128 stands for zero in the data rows.
Some points, one per row:
[134 94 102 157 144 132 100 119 183 85 139 140 98 119 137 110 166 172 149 111 138 122 140 159 105 95 137]
[128 145 130 155 113 103 126 130 156 153 128 128 132 127 134 148 115 121 123 132 104 128 125 133 146 100 123]
[135 112 136 127 147 109 130 154 106 87 158 123 100 113 156 138 160 121 139 154 100 90 114 121 112 132 148]
[124 113 121 112 127 148 119 127 156 150 123 125 126 122 138 107 127 125 118 92 112 159 143 139 139 127 126]
[144 75 125 116 139 120 138 134 173 95 142 143 143 162 178 125 116 62 141 144 87 127 122 140 96 100 138]
[124 119 93 139 147 120 119 137 155 122 112 142 59 135 120 121 128 141 168 109 118 153 131 189 87 94 107]
[124 125 148 128 145 121 95 136 126 134 117 127 154 119 126 126 134 143 149 134 107 110 134 123 145 163 148]
[143 121 133 127 140 122 127 94 135 139 113 141 120 139 151 140 112 141 144 112 145 129 121 144 140 109 141]
[121 83 95 153 145 131 153 126 187 127 130 153 121 129 130 117 95 166 114 135 156 130 144 142 93 93 134]
[134 136 95 120 128 130 131 158 124 90 155 137 83 152 138 134 119 98 118 123 100 135 170 91 116 108 99]
[144 108 154 151 143 139 126 144 175 112 145 97 112 147 164 145 130 168 126 121 136 113 129 168 106 69 137]
[126 127 91 115 113 139 155 136 121 164 128 118 171 118 94 129 131 137 120 112 167 107 163 105 147 130 95]
[151 112 93 151 108 177 92 118 127 153 161 151 63 134 103 127 127 121 138 163 127 132 94 85 94 147 107]
[133 119 105 172 135 107 122 104 122 117 130 144 111 111 129 121 120 162 159 122 129 144 144 107 114 128 78]
[109 102 83 136 150 120 141 133 143 135 123 130 129 139 153 123 110 147 130 98 130 99 139 168 90 85 133]
[98 146 159 106 123 100 139 118 101 130 129 133 159 121 102 152 140 93 114 109 136 161 131 117 160 151 145]
[158 122 92 97 153 93 89 144 163 126 120 142 128 129 122 126 133 147 149 123 102 88 134 123 97 78 108]
[120 111 135 99 159 59 137 116 107 108 125 163 129 74 144 133 134 113 146 136 122 138 134 149 125 143 166]
[133 127 158 126 126 126 155 155 126 133 121 142 166 139 97 164 115 146 116 105 143 116 153 143 138 90 137]
[115 198 187 97 130 93 140 116 69 176 91 134 116 5 54 130 219 126 112 133 108 133 136 155 158 167 148]
[139 111 125 128 129 150 121 125 163 133 140 125 79 152 170 143 152 164 139 126 124 120 132 150 115 107 126]
[113 125 148 125 104 131 112 138 86 154 101 108 162 140 104 128 118 148 120 107 168 137 133 111 155 110 110]
[113 138 103 175 119 139 120 93 119 113 150 153 98 122 137 111 109 171 131 120 99 124 140 161 133 147 106]
[130 151 145 149 145 107 135 141 149 113 129 138 136 129 149 117 105 158 106 88 120 109 122 152 111 66 143]
[129 108 126 124 156 85 117 133 153 103 155 114 107 136 181 148 136 64 160 169 92 113 136 169 126 85 122]
Then 10 other points, each followed by its number:
[121 93 108 156 134 118 136 71 154 168 122 118 124 123 126 102 121 167 136 129 138 88 121 89 125 129 99] 0
[123 155 118 145 72 123 159 132 120 127 133 123 131 138 125 136 135 163 119 144 136 136 104 109 138 126 111] 1
[126 86 113 125 153 131 138 255 163 113 104 120 137 141 158 121 90 100 131 141 110 104 151 108 105 71 131] 2
[151 116 86 182 130 147 143 115 147 103 151 141 65 126 90 129 148 131 151 169 114 105 92 140 83 159 105] 3
[139 150 133 147 149 142 113 144 144 99 150 156 77 99 150 153 165 166 162 154 131 97 115 88 91 154 138] 4
[117 96 92 170 166 104 172 142 131 65 138 127 98 135 152 138 88 122 118 129 127 82 147 142 108 113 122] 5
[145 112 116 116 158 133 117 122 95 133 121 161 124 113 114 96 112 130 128 136 109 150 127 115 125 141 113] 6
[135 113 131 107 135 138 150 147 138 111 148 141 133 130 121 146 137 164 104 128 116 92 148 136 113 90 116] 7
[138 117 125 169 124 142 139 127 115 75 149 120 107 140 122 133 134 173 124 143 129 130 131 125 107 139 139] 8
[132 150 194 127 113 111 122 118 81 166 111 111 198 126 137 132 132 70 99 142 127 131 130 83 176 195 157] 9
Which of these numbered points is nearest to each point below, looking only along the 8 directions in which the first points spread most? Its number follows each.
[124 109 94 157 133 122 139 135 139 105 255 111 90 120 130 109 128 173 116 131 118 123 109 93 89 118 106] > 8
[143 134 129 177 125 146 177 108 154 93 121 108 112 158 140 124 86 169 125 200 97 123 137 122 76 99 158] > 8
[112 99 89 151 102 167 129 131 105 156 127 119 128 128 142 114 108 141 142 145 165 122 140 78 139 186 142] > 0
[124 154 143 83 88 150 96 121 117 164 113 104 105 135 125 102 140 125 129 118 137 114 121 130 145 166 123] > 1
[133 155 123 156 128 95 130 103 118 107 166 141 92 116 146 119 150 117 108 159 68 132 134 160 111 123 141] > 8
[138 89 139 104 137 134 143 122 145 112 102 111 173 159 141 148 72 104 79 105 153 112 139 122 138 77 132] > 2
Now 10 new points, numbered from 0 again:
[128 114 66 134 136 125 143 135 125 130 111 126 166 147 119 120 97 111 124 106 137 110 121 130 155 94 137] 0
[137 131 124 142 152 163 136 137 159 109 168 102 112 138 155 90 133 164 126 133 136 131 134 104 130 111 135] 1
[169 164 153 127 147 131 125 111 95 113 143 111 128 122 128 111 93 112 128 158 140 155 128 130 142 169 125] 2
[121 125 180 75 118 124 138 147 74 141 84 73 190 162 101 149 132 57 127 139 130 162 147 137 171 255 170] 3
[133 141 143 104 92 158 159 138 79 184 120 100 159 135 97 93 147 73 138 144 158 164 106 90 156 177 69] 4
[118 145 126 55 128 134 60 109 137 166 115 113 103 85 121 93 182 84 146 137 124 147 113 158 142 152 145] 5
[126 98 133 124 164 82 142 122 149 106 129 115 156 89 124 130 103 138 96 119 170 79 134 103 137 109 118] 6
[128 155 167 111 111 144 131 116 106 142 141 138 158 161 110 115 130 132 119 97 127 147 144 128 166 160 179] 7
[129 133 94 173 147 113 128 101 140 98 152 159 87 90 119 114 120 169 136 111 119 110 103 116 41 129 103] 8
[126 154 148 99 116 160 99 118 71 186 109 125 146 148 54 117 114 105 153 120 152 146 122 71 135 195 130] 9
The same question for these:
[139 184 141 104 111 151 103 141 103 138 118 139 138 140 114 137 137 64 136 124 157 152 111 103 137 181 116] > 4
[115 157 108 98 139 106 139 80 89 131 104 124 146 108 138 137 142 109 121 141 122 156 102 162 161 167 134] > 2
[128 134 137 185 122 124 117 133 155 67 119 113 109 163 137 142 122 150 117 121 118 98 145 110 95 76 133] > 1
[138 62 67 170 156 91 124 120 172 103 136 138 101 128 157 116 119 169 122 101 125 111 113 145 91 107 107] > 8
[110 157 130 66 94 141 126 126 113 152 90 128 182 141 94 118 120 108 124 119 142 153 128 116 164 170 142] > 4
[116 80 123 145 125 124 153 170 133 148 87 124 150 127 149 138 93 130 112 99 154 111 139 126 133 74 152] > 0
